128 stands for zero in the data rows.
One hidden rule gives every row of this table a label. Here are some rows, each with its label.
[127, 130, 160, 118, 119, 113, 152, 95, 120, 119, 156, 143] 0
[84, 77, 122, 182, 133, 111, 134, 127, 220, 141, 174, 70] 1
[69, 98, 243, 98, 101, 133, 182, 219, 81, 142, 181, 149] 0
[139, 134, 149, 109, 91, 134, 137, 155, 98, 119, 197, 137] 0
[61, 112, 143, 108, 100, 163, 90, 154, 29, 78, 188, 99] 0
[122, 204, 129, 207, 128, 101, 138, 160, 122, 96, 95, 91] 0
[141, 98, 118, 217, 157, 27, 181, 125, 121, 109, 176, 102] 1
[157, 91, 146, 131, 132, 80, 146, 148, 123, 145, 153, 139] 0
[120, 136, 129, 145, 131, 137, 146, 130, 155, 127, 130, 94] 0
[179, 109, 95, 146, 116, 77, 173, 166, 131, 145, 92, 145] 1
[206, 92, 193, 201, 131, 132, 109, 39, 188, 183, 104, 169] 0
[180, 56, 88, 178, 195, 0, 149, 136, 182, 227, 180, 208] 1
[72, 175, 85, 102, 98, 165, 174, 167, 57, 191, 133, 105] 0
[124, 182, 128, 112, 81, 104, 109, 106, 111, 114, 81, 164] 0
[184, 56, 118, 132, 171, 111, 147, 153, 140, 134, 136, 137] 1
[135, 101, 94, 183, 175, 66, 198, 140, 167, 151, 110, 96] 1
[179, 89, 124, 169, 241, 42, 164, 71, 164, 137, 150, 135] 1
[116, 153, 166, 144, 119, 134, 152, 84, 190, 148, 108, 111] 0
[145, 98, 200, 181, 112, 113, 160, 114, 157, 171, 159, 131] 0
[59, 158, 121, 100, 89, 147, 128, 111, 122, 141, 94, 131] 2
[171, 60, 224, 161, 180, 31, 168, 132, 114, 18, 207, 191] 1
[103, 95, 133, 120, 139, 152, 112, 112, 179, 136, 108, 153] 1
[171, 104, 171, 137, 165, 110, 152, 128, 139, 107, 112, 178] 1
[137, 155, 77, 157, 148, 96, 112, 125, 131, 121, 45, 79] 2
[170, 84, 147, 135, 145, 170, 128, 111, 121, 125, 122, 162] 0
[106, 106, 185, 188, 91, 107, 166, 151, 159, 116, 179, 71] 0
[91, 175, 133, 127, 108, 131, 157, 144, 142, 132, 151, 117] 0
[144, 19, 114, 119, 218, 107, 88, 110, 173, 167, 149, 199] 1
[160, 95, 151, 134, 173, 127, 91, 85, 144, 134, 109, 158] 1
[126, 164, 95, 97, 164, 122, 97, 77, 125, 166, 86, 120] 2
[237, 99, 130, 186, 68, 120, 108, 61, 178, 159, 144, 121] 0
[130, 134, 119, 132, 139, 162, 141, 109, 118, 92, 163, 102] 0
[50, 183, 38, 139, 106, 187, 118, 192, 144, 142, 84, 79] 2
[159, 170, 126, 164, 243, 32, 185, 99, 168, 115, 97, 99] 1
[146, 81, 170, 190, 114, 76, 140, 113, 143, 82, 194, 136] 1
[101, 175, 116, 96, 129, 136, 120, 118, 122, 135, 60, 127] 2
[172, 76, 107, 122, 156, 136, 94, 43, 133, 110, 122, 122] 1
[144, 120, 128, 92, 132, 113, 141, 122, 57, 90, 143, 153] 0
[141, 165, 121, 111, 90, 126, 136, 143, 70, 116, 111, 156] 2
[98, 78, 133, 95, 77, 158, 112, 135, 106, 113, 47, 161] 2
[149, 115, 120, 198, 203, 11, 197, 101, 171, 138, 124, 124] 1
[66, 181, 109, 97, 56, 176, 126, 97, 110, 111, 78, 102] 2
[78, 186, 121, 26, 128, 136, 144, 120, 111, 111, 107, 125] 2
[137, 159, 132, 112, 180, 156, 89, 144, 163, 131, 109, 123] 2
[102, 195, 196, 154, 130, 117, 150, 96, 112, 138, 139, 92] 0
[79, 128, 164, 118, 144, 179, 90, 122, 53, 128, 154, 113] 0
[134, 118, 178, 159, 125, 109, 119, 128, 173, 139, 126, 148] 1
[138, 144, 126, 145, 115, 133, 114, 152, 114, 94, 105, 143] 2
[125, 77, 88, 100, 82, 153, 119, 123, 101, 151, 137, 154] 0
[154, 75, 171, 131, 130, 116, 128, 128, 131, 122, 133, 129] 0
[59, 163, 96, 76, 114, 164, 130, 159, 79, 91, 111, 142] 2
[179, 86, 133, 132, 142, 116, 107, 119, 142, 159, 156, 105] 1
[52, 124, 129, 78, 74, 184, 149, 154, 67, 144, 162, 151] 0
[134, 145, 122, 109, 203, 134, 126, 111, 148, 104, 136, 112] 0
[109, 121, 95, 184, 199, 87, 127, 121, 215, 188, 147, 170] 1
[121, 155, 187, 118, 149, 158, 115, 83, 109, 103, 132, 104] 0
[105, 149, 197, 103, 150, 134, 144, 104, 112, 136, 134, 143] 0
[119, 152, 95, 113, 143, 141, 115, 149, 111, 68, 128, 127] 2
[91, 111, 209, 166, 150, 100, 140, 124, 188, 97, 160, 92] 0
[56, 156, 84, 66, 122, 184, 103, 136, 109, 161, 99, 93] 2
[131, 179, 73, 50, 110, 199, 99, 111, 137, 125, 56, 96] 2
[58, 125, 103, 67, 130, 146, 108, 103, 92, 123, 102, 132] 2
[123, 217, 5, 83, 117, 195, 77, 113, 175, 191, 3, 70] 2
[42, 165, 137, 154, 93, 167, 88, 164, 73, 138, 159, 116] 0
[108, 175, 86, 67, 70, 202, 109, 155, 111, 161, 91, 155] 2
[109, 153, 110, 155, 133, 107, 105, 131, 133, 116, 124, 94] 0
[184, 72, 96, 105, 151, 96, 132, 116, 121, 155, 97, 161] 1
[114, 241, 0, 108, 64, 200, 70, 68, 235, 209, 0, 90] 2
[134, 124, 90, 148, 149, 141, 95, 138, 147, 109, 103, 106] 1
[113, 129, 126, 173, 70, 160, 76, 120, 84, 176, 159, 127] 0
[109, 162, 144, 130, 47, 161, 147, 174, 67, 143, 120, 80] 0
[105, 80, 125, 142, 162, 141, 142, 138, 149, 116, 141, 130] 1
[103, 127, 124, 133, 108, 164, 90, 153, 78, 136, 153, 160] 2
[146, 64, 164, 120, 129, 154, 157, 94, 148, 148, 176, 126] 0
[182, 137, 116, 129, 118, 123, 122, 111, 138, 112, 103, 149] 1
[178, 131, 152, 96, 124, 115, 99, 84, 104, 117, 102, 166] 0
[193, 151, 141, 192, 155, 69, 168, 103, 133, 106, 146, 119] 0
[91, 129, 128, 210, 100, 104, 148, 176, 180, 129, 201, 97] 0
[139, 134, 99, 142, 69, 159, 164, 185, 48, 124, 123, 102] 2
[207, 77, 110, 193, 88, 105, 168, 165, 83, 126, 174, 101] 1
[106, 71, 146, 170, 150, 108, 147, 153, 162, 144, 137, 91] 1
[144, 128, 150, 98, 125, 146, 148, 129, 110, 105, 144, 138] 0
[151, 155, 170, 70, 143, 148, 108, 101, 92, 196, 139, 144] 0
[70, 199, 112, 77, 0, 243, 62, 222, 49, 55, 139, 101] 2
[156, 71, 136, 137, 131, 119, 124, 99, 157, 147, 153, 153] 1
[215, 108, 201, 225, 130, 97, 103, 50, 233, 141, 113, 114] 0
[98, 136, 202, 136, 144, 111, 183, 183, 125, 88, 184, 76] 0
[185, 105, 178, 153, 97, 137, 128, 59, 144, 151, 156, 147] 0
[149, 191, 177, 121, 133, 129, 131, 111, 191, 148, 121, 45] 0
[213, 91, 125, 183, 124, 134, 88, 89, 178, 191, 137, 156] 1
[184, 129, 137, 185, 141, 101, 90, 115, 166, 161, 132, 125] 1
[151, 105, 133, 102, 38, 132, 141, 140, 105, 147, 163, 166] 0
[138, 79, 89, 94, 101, 173, 106, 140, 104, 149, 189, 149] 0
[139, 140, 168, 134, 201, 86, 171, 67, 172, 127, 81, 102] 1
[105, 114, 108, 145, 137, 129, 116, 139, 149, 110, 135, 139] 1
[94, 116, 121, 160, 162, 99, 137, 180, 171, 118, 125, 101] 1
[161, 88, 139, 141, 132, 94, 170, 102, 131, 99, 128, 138] 1
[128, 198, 129, 187, 144, 115, 135, 133, 101, 52, 67, 94] 2
[171, 151, 80, 102, 78, 121, 99, 134, 56, 98, 88, 185] 2
[215, 126, 118, 218, 158, 63, 152, 130, 153, 91, 144, 83] 1
[159, 133, 180, 93, 129, 148, 102, 91, 93, 122, 130, 128] 0
[121, 174, 99, 98, 108, 130, 89, 152, 144, 110, 63, 159] 2
[134, 106, 130, 123, 131, 112, 161, 116, 119, 119, 148, 138] 0
[112, 211, 147, 151, 67, 96, 167, 137, 87, 96, 100, 73] 0
[123, 152, 148, 109, 103, 169, 118, 107, 85, 126, 124, 112] 0
[160, 129, 129, 186, 148, 123, 117, 190, 149, 86, 127, 118] 1
[155, 105, 133, 92, 150, 152, 124, 143, 125, 68, 135, 156] 2
[149, 149, 135, 136, 123, 117, 169, 202, 131, 140, 124, 118] 0
[108, 182, 59, 107, 112, 179, 103, 108, 91, 114, 95, 153] 2
[99, 191, 128, 106, 117, 98, 133, 185, 100, 146, 134, 138] 2
[102, 108, 124, 134, 121, 142, 107, 142, 137, 157, 161, 149] 0
[97, 120, 164, 170, 120, 132, 169, 119, 168, 96, 163, 91] 0
[88, 123, 89, 33, 89, 210, 85, 65, 105, 158, 88, 160] 2
[126, 166, 150, 104, 26, 185, 137, 119, 59, 63, 131, 117] 0
[164, 174, 107, 87, 109, 173, 101, 114, 61, 87, 104, 205] 2
Which label does each new row get?
[202, 45, 140, 116, 224, 74, 138, 79, 146, 169, 178, 189]: 1
[192, 69, 147, 179, 125, 136, 107, 124, 135, 149, 150, 138]: 1
[108, 138, 131, 109, 116, 125, 123, 82, 151, 166, 102, 126]: 0
[116, 101, 165, 125, 99, 89, 171, 149, 204, 142, 79, 127]: 1
[96, 158, 97, 115, 110, 170, 120, 122, 139, 123, 117, 110]: 2
[103, 81, 60, 109, 68, 197, 63, 177, 68, 125, 116, 166]: 2
[134, 119, 102, 108, 142, 134, 117, 117, 113, 129, 120, 155]: 2
[148, 132, 96, 107, 151, 144, 122, 94, 117, 172, 122, 135]: 0
[124, 142, 160, 140, 123, 89, 134, 148, 119, 117, 139, 142]: 0
[123, 170, 67, 111, 129, 168, 73, 168, 111, 106, 98, 178]: 2
[159, 180, 112, 241, 173, 47, 197, 145, 157, 108, 98, 56]: 1
[122, 95, 137, 106, 111, 145, 111, 129, 141, 164, 194, 154]: 0
[69, 123, 185, 154, 162, 108, 157, 112, 212, 124, 154, 89]: 1
[120, 127, 167, 139, 127, 127, 167, 98, 166, 153, 154, 102]: 0
[77, 157, 85, 73, 80, 105, 156, 189, 77, 97, 112, 152]: 2
[40, 170, 94, 136, 111, 123, 137, 217, 120, 183, 150, 107]: 2
[164, 103, 127, 123, 157, 82, 161, 151, 129, 142, 130, 135]: 0
[96, 188, 216, 79, 33, 186, 163, 139, 74, 115, 147, 88]: 0
[182, 144, 148, 82, 161, 95, 157, 50, 178, 98, 82, 130]: 1
[187, 168, 100, 45, 99, 155, 97, 100, 27, 121, 81, 204]: 2
[114, 68, 149, 84, 118, 144, 81, 114, 116, 160, 159, 154]: 0
[174, 57, 115, 125, 225, 60, 156, 41, 178, 178, 140, 174]: 1
[159, 77, 75, 151, 185, 109, 100, 127, 156, 116, 107, 130]: 1
[114, 168, 47, 113, 205, 160, 65, 107, 170, 133, 28, 120]: 2
[66, 160, 104, 72, 122, 140, 140, 139, 82, 147, 85, 108]: 2
[170, 83, 123, 191, 112, 139, 95, 120, 175, 160, 106, 121]: 1
[3, 194, 205, 129, 124, 144, 144, 156, 147, 136, 183, 75]: 0
[111, 131, 87, 156, 74, 126, 116, 157, 150, 132, 136, 106]: 1
[118, 120, 163, 167, 112, 112, 132, 150, 141, 124, 114, 117]: 0
[113, 100, 138, 155, 191, 103, 114, 97, 168, 161, 141, 191]: 1
[145, 160, 130, 212, 218, 52, 174, 129, 207, 124, 78, 133]: 1
[193, 112, 155, 171, 170, 72, 158, 94, 129, 78, 200, 148]: 1
[47, 163, 134, 112, 98, 152, 79, 166, 49, 130, 136, 147]: 2
[116, 145, 88, 84, 117, 130, 129, 134, 127, 121, 124, 133]: 2
[148, 85, 157, 93, 116, 147, 114, 86, 105, 121, 149, 110]: 0
[120, 110, 80, 139, 81, 159, 109, 158, 102, 107, 128, 125]: 2
[53, 148, 119, 82, 138, 136, 131, 135, 103, 136, 90, 142]: 2
[127, 130, 225, 123, 124, 73, 186, 184, 113, 100, 181, 131]: 0
[96, 138, 80, 88, 101, 110, 140, 147, 77, 125, 101, 111]: 2
[132, 176, 138, 152, 145, 103, 150, 131, 125, 98, 132, 92]: 0
[94, 69, 187, 152, 178, 109, 162, 127, 194, 119, 208, 82]: 0
[154, 80, 81, 119, 149, 160, 104, 83, 123, 149, 120, 141]: 0
[150, 139, 78, 111, 102, 141, 101, 154, 93, 135, 98, 170]: 2
[140, 131, 135, 102, 127, 118, 125, 126, 157, 117, 134, 133]: 0
A new table starts here. Its rows get labels from a new hidden rule, each label after its row.
[77, 111, 105, 184, 204, 130, 141, 141, 116, 140, 112, 122] w
[140, 149, 110, 138, 140, 161, 100, 165, 122, 125, 135, 89] q
[45, 119, 190, 135, 116, 97, 238, 32, 132, 182, 36, 244] w
[146, 131, 105, 148, 135, 194, 97, 165, 124, 91, 140, 74] m
[175, 147, 88, 106, 121, 164, 85, 213, 140, 93, 179, 89] m
[138, 112, 126, 113, 103, 82, 166, 81, 130, 152, 143, 156] y
[159, 153, 145, 124, 76, 132, 106, 104, 126, 139, 129, 139] q
[154, 127, 151, 124, 89, 103, 125, 103, 124, 162, 114, 131] y
[151, 105, 165, 105, 96, 82, 142, 91, 157, 137, 119, 139] z
[92, 160, 107, 161, 175, 169, 126, 170, 99, 130, 119, 92] x
[170, 143, 163, 112, 75, 114, 138, 95, 150, 176, 119, 141] y
[148, 118, 130, 148, 174, 68, 119, 142, 126, 149, 123, 114] y
[110, 128, 78, 154, 163, 149, 102, 161, 107, 98, 160, 105] q
[112, 136, 117, 155, 163, 174, 82, 160, 91, 119, 133, 101] x
[60, 115, 103, 143, 185, 141, 138, 149, 119, 96, 145, 98] x
[113, 124, 115, 153, 158, 115, 110, 150, 93, 126, 116, 123] w
[130, 109, 133, 142, 132, 114, 96, 130, 120, 122, 115, 136] z
[61, 94, 188, 116, 122, 30, 255, 1, 139, 219, 50, 255] y
[72, 120, 171, 151, 133, 47, 255, 37, 160, 221, 46, 247] w
[158, 107, 134, 96, 125, 73, 139, 109, 140, 138, 129, 138] z
[81, 126, 88, 140, 186, 157, 129, 173, 124, 112, 142, 93] x
[108, 112, 89, 128, 154, 173, 93, 168, 106, 74, 153, 91] m
[118, 100, 144, 143, 108, 94, 133, 75, 118, 151, 101, 153] y
[197, 151, 188, 120, 33, 157, 76, 115, 139, 107, 143, 106] m
[112, 140, 103, 111, 159, 165, 78, 167, 81, 75, 158, 80] q
[191, 112, 157, 112, 118, 61, 109, 109, 117, 150, 163, 123] z
[150, 139, 156, 108, 71, 108, 155, 77, 151, 190, 137, 141] w
[83, 135, 100, 129, 163, 202, 111, 171, 86, 85, 146, 86] q
[167, 168, 187, 124, 39, 180, 90, 103, 137, 136, 124, 114] q
[123, 109, 133, 112, 117, 136, 110, 121, 120, 95, 145, 114] z
[165, 123, 172, 70, 59, 136, 105, 96, 160, 102, 138, 144] m
[163, 139, 188, 136, 65, 100, 144, 90, 157, 184, 120, 134] y
[125, 120, 83, 111, 167, 139, 88, 172, 106, 77, 140, 89] m
[189, 131, 136, 64, 81, 141, 105, 126, 145, 145, 145, 121] z
[154, 133, 121, 112, 114, 121, 152, 92, 139, 155, 152, 144] y
[176, 128, 156, 104, 98, 91, 146, 95, 140, 143, 129, 146] z
[97, 135, 98, 151, 158, 161, 95, 147, 113, 79, 132, 102] q
[124, 130, 108, 131, 154, 184, 87, 179, 130, 90, 157, 88] q
[123, 114, 112, 156, 171, 139, 145, 149, 106, 136, 108, 117] y
[72, 137, 98, 110, 161, 196, 106, 155, 109, 70, 159, 94] q
[181, 122, 141, 119, 84, 131, 111, 120, 132, 129, 147, 118] z
[153, 120, 135, 100, 75, 153, 103, 97, 118, 115, 127, 122] z
[132, 138, 140, 104, 57, 149, 138, 102, 118, 129, 136, 127] q
[87, 116, 90, 148, 182, 143, 108, 168, 111, 95, 159, 102] x
[122, 108, 100, 140, 171, 127, 125, 135, 119, 118, 143, 106] z
[112, 142, 123, 148, 157, 137, 129, 117, 106, 84, 132, 129] q
[43, 93, 149, 141, 141, 85, 229, 49, 133, 181, 52, 230] w
[87, 130, 94, 124, 174, 167, 112, 180, 105, 81, 142, 98] q
[75, 134, 105, 126, 183, 143, 105, 152, 105, 64, 148, 95] q
[121, 129, 97, 130, 172, 141, 89, 162, 116, 124, 147, 96] x
[52, 145, 92, 147, 191, 175, 115, 159, 110, 93, 127, 112] x
[176, 114, 155, 115, 87, 104, 98, 105, 133, 130, 113, 133] z
[198, 157, 141, 100, 60, 121, 135, 96, 174, 139, 135, 156] m
[166, 132, 148, 92, 63, 123, 141, 114, 156, 137, 131, 139] z
[152, 118, 155, 109, 91, 101, 164, 101, 114, 176, 116, 146] y
[98, 132, 101, 152, 180, 142, 113, 161, 122, 116, 131, 103] x
[130, 139, 87, 133, 149, 171, 97, 165, 104, 104, 164, 94] q
[158, 142, 128, 124, 134, 137, 95, 175, 131, 139, 133, 106] q
[203, 120, 121, 119, 154, 37, 153, 100, 124, 206, 134, 144] y
[148, 168, 106, 121, 95, 205, 55, 220, 131, 79, 160, 58] q
[147, 142, 106, 108, 147, 189, 81, 191, 121, 67, 167, 60] q
[182, 126, 157, 130, 84, 92, 107, 118, 135, 158, 126, 122] z
[165, 111, 133, 166, 175, 50, 119, 153, 136, 139, 113, 127] z
[125, 93, 126, 90, 135, 97, 145, 100, 163, 137, 112, 145] y
[118, 115, 129, 99, 94, 146, 96, 131, 129, 83, 137, 118] m
[166, 94, 122, 74, 117, 74, 152, 101, 151, 149, 145, 154] z
[35, 98, 172, 128, 113, 80, 226, 26, 130, 135, 30, 240] w
[168, 132, 150, 104, 104, 97, 115, 123, 170, 156, 149, 133] z
[156, 151, 91, 113, 127, 200, 67, 204, 149, 77, 157, 63] q
[114, 122, 141, 151, 128, 130, 136, 112, 122, 127, 122, 125] y
[127, 145, 78, 136, 203, 123, 107, 173, 116, 118, 147, 103] q
[48, 109, 174, 150, 130, 85, 244, 30, 127, 175, 52, 249] w
[217, 114, 163, 133, 110, 45, 162, 98, 152, 197, 123, 148] z
[40, 106, 176, 131, 118, 71, 245, 31, 143, 154, 70, 254] w
[79, 154, 84, 112, 132, 220, 96, 164, 126, 89, 168, 78] x
[107, 131, 106, 132, 164, 143, 108, 153, 104, 139, 119, 114] w
[138, 127, 155, 118, 69, 121, 144, 91, 140, 141, 127, 146] y
[218, 132, 144, 115, 78, 54, 121, 111, 148, 198, 136, 130] z
[78, 121, 165, 152, 129, 68, 237, 67, 127, 200, 54, 244] w
[131, 144, 86, 136, 154, 136, 112, 178, 112, 125, 149, 93] q
[94, 127, 94, 161, 172, 148, 101, 178, 100, 138, 146, 88] w
[140, 144, 145, 106, 131, 132, 150, 114, 145, 138, 107, 146] q
[140, 98, 143, 76, 81, 115, 107, 111, 121, 61, 125, 136] m
[119, 103, 132, 183, 189, 96, 128, 138, 135, 140, 109, 123] y
[183, 125, 159, 154, 77, 83, 123, 109, 148, 154, 127, 132] z
[172, 121, 152, 138, 101, 85, 142, 92, 145, 179, 125, 145] y
[151, 138, 125, 88, 74, 107, 112, 124, 138, 132, 131, 137] q
[109, 148, 121, 149, 178, 174, 106, 148, 119, 113, 132, 103] x
[132, 125, 125, 109, 138, 155, 108, 173, 115, 116, 161, 102] m
[145, 140, 163, 143, 74, 182, 120, 108, 111, 114, 112, 125] q
[102, 102, 111, 169, 179, 100, 106, 128, 120, 136, 100, 132] y
[108, 121, 96, 136, 180, 94, 129, 165, 129, 148, 131, 128] w
[97, 129, 85, 153, 178, 176, 116, 158, 91, 96, 160, 106] q
[125, 131, 146, 101, 87, 170, 151, 110, 132, 118, 133, 137] q
[159, 135, 142, 118, 88, 133, 137, 117, 138, 157, 129, 150] y
[117, 142, 126, 161, 142, 175, 91, 148, 104, 90, 124, 107] q
[160, 124, 151, 114, 99, 105, 103, 116, 132, 125, 127, 131] z
[193, 181, 122, 109, 53, 152, 156, 123, 131, 160, 146, 139] q
[137, 120, 83, 162, 192, 126, 116, 156, 125, 141, 135, 111] y
[220, 116, 166, 86, 54, 141, 108, 139, 161, 147, 148, 125] z
[174, 128, 148, 122, 85, 104, 157, 129, 164, 167, 134, 133] z
[139, 142, 146, 122, 101, 122, 141, 96, 135, 121, 124, 133] q
[131, 106, 127, 96, 94, 92, 105, 105, 105, 93, 135, 145] z
[172, 120, 177, 131, 82, 25, 151, 64, 130, 206, 98, 191] y
[143, 117, 117, 138, 137, 129, 129, 135, 128, 123, 135, 122] z
[168, 142, 100, 101, 124, 169, 97, 195, 151, 103, 145, 84] m
Here are more rows. What is the label of each one?
[46, 130, 168, 120, 99, 99, 222, 45, 120, 151, 59, 217] ~ w
[89, 127, 108, 146, 173, 141, 105, 116, 106, 53, 108, 123] ~ q
[90, 136, 87, 132, 149, 178, 103, 172, 104, 74, 154, 97] ~ q
[149, 122, 139, 151, 135, 58, 155, 91, 122, 206, 138, 137] ~ y
[201, 147, 160, 102, 47, 149, 93, 140, 162, 151, 159, 103] ~ m
[69, 112, 173, 126, 112, 84, 240, 46, 130, 192, 60, 253] ~ w
[108, 113, 138, 104, 93, 124, 172, 93, 167, 137, 119, 163] ~ y
[89, 120, 89, 144, 166, 175, 119, 169, 108, 81, 153, 95] ~ q
[47, 120, 164, 129, 117, 89, 247, 41, 120, 194, 68, 245] ~ w
[118, 127, 78, 146, 177, 160, 91, 167, 91, 91, 131, 100] ~ q
[88, 130, 129, 162, 186, 131, 111, 152, 81, 113, 108, 120] ~ x
[101, 125, 120, 134, 164, 160, 127, 157, 126, 104, 113, 121] ~ x
[92, 110, 167, 164, 144, 54, 233, 76, 145, 205, 46, 212] ~ y
[147, 105, 145, 101, 81, 118, 134, 108, 159, 136, 112, 160] ~ z
[122, 139, 94, 117, 160, 168, 93, 188, 107, 85, 133, 94] ~ q
[152, 94, 144, 96, 114, 71, 108, 115, 135, 116, 136, 133] ~ z
[87, 132, 108, 148, 168, 140, 99, 156, 99, 79, 135, 88] ~ q
[200, 139, 188, 107, 51, 143, 119, 110, 162, 140, 117, 133] ~ m
[138, 129, 121, 134, 147, 100, 85, 161, 141, 97, 132, 113] ~ m
[147, 131, 149, 123, 74, 105, 145, 94, 142, 145, 131, 141] ~ z
[106, 125, 104, 153, 159, 150, 130, 150, 120, 109, 143, 101] ~ x
[160, 130, 116, 96, 119, 106, 142, 133, 145, 163, 130, 141] ~ y
[144, 129, 149, 120, 96, 110, 111, 109, 130, 141, 117, 146] ~ z
[207, 119, 148, 111, 98, 73, 120, 133, 156, 187, 159, 117] ~ z
[72, 115, 132, 150, 176, 110, 125, 152, 135, 93, 105, 118] ~ x
[132, 147, 129, 107, 119, 139, 128, 118, 128, 121, 118, 119] ~ q
[135, 144, 172, 116, 82, 144, 136, 108, 144, 131, 128, 120] ~ q
[112, 165, 121, 149, 145, 184, 101, 174, 101, 94, 149, 83] ~ q
[104, 145, 80, 124, 147, 191, 114, 174, 120, 108, 157, 97] ~ x
[50, 123, 119, 138, 165, 171, 135, 150, 126, 86, 123, 148] ~ x
[148, 146, 129, 144, 131, 148, 71, 162, 128, 89, 138, 95] ~ q
[136, 97, 131, 118, 117, 94, 124, 88, 134, 145, 111, 129] ~ y
[90, 126, 107, 175, 166, 159, 117, 123, 119, 99, 125, 115] ~ x
[118, 112, 126, 81, 115, 135, 142, 111, 133, 138, 111, 149] ~ y
[191, 172, 134, 113, 58, 130, 116, 149, 147, 141, 135, 105] ~ q
[95, 164, 101, 154, 170, 214, 98, 180, 108, 93, 156, 65] ~ q
[125, 154, 118, 136, 161, 180, 120, 184, 130, 98, 159, 88] ~ q
[97, 114, 93, 146, 168, 139, 115, 156, 121, 118, 137, 96] ~ y
[188, 117, 125, 129, 137, 40, 165, 118, 164, 183, 137, 140] ~ z
[126, 131, 97, 132, 167, 167, 117, 175, 133, 120, 170, 92] ~ q
[112, 109, 109, 165, 189, 98, 112, 120, 111, 113, 122, 117] ~ z
[112, 136, 175, 154, 95, 126, 117, 70, 119, 131, 96, 146] ~ x
[138, 128, 97, 148, 185, 104, 120, 162, 137, 163, 149, 100] ~ y
[80, 133, 120, 132, 156, 171, 100, 155, 93, 65, 139, 104] ~ q
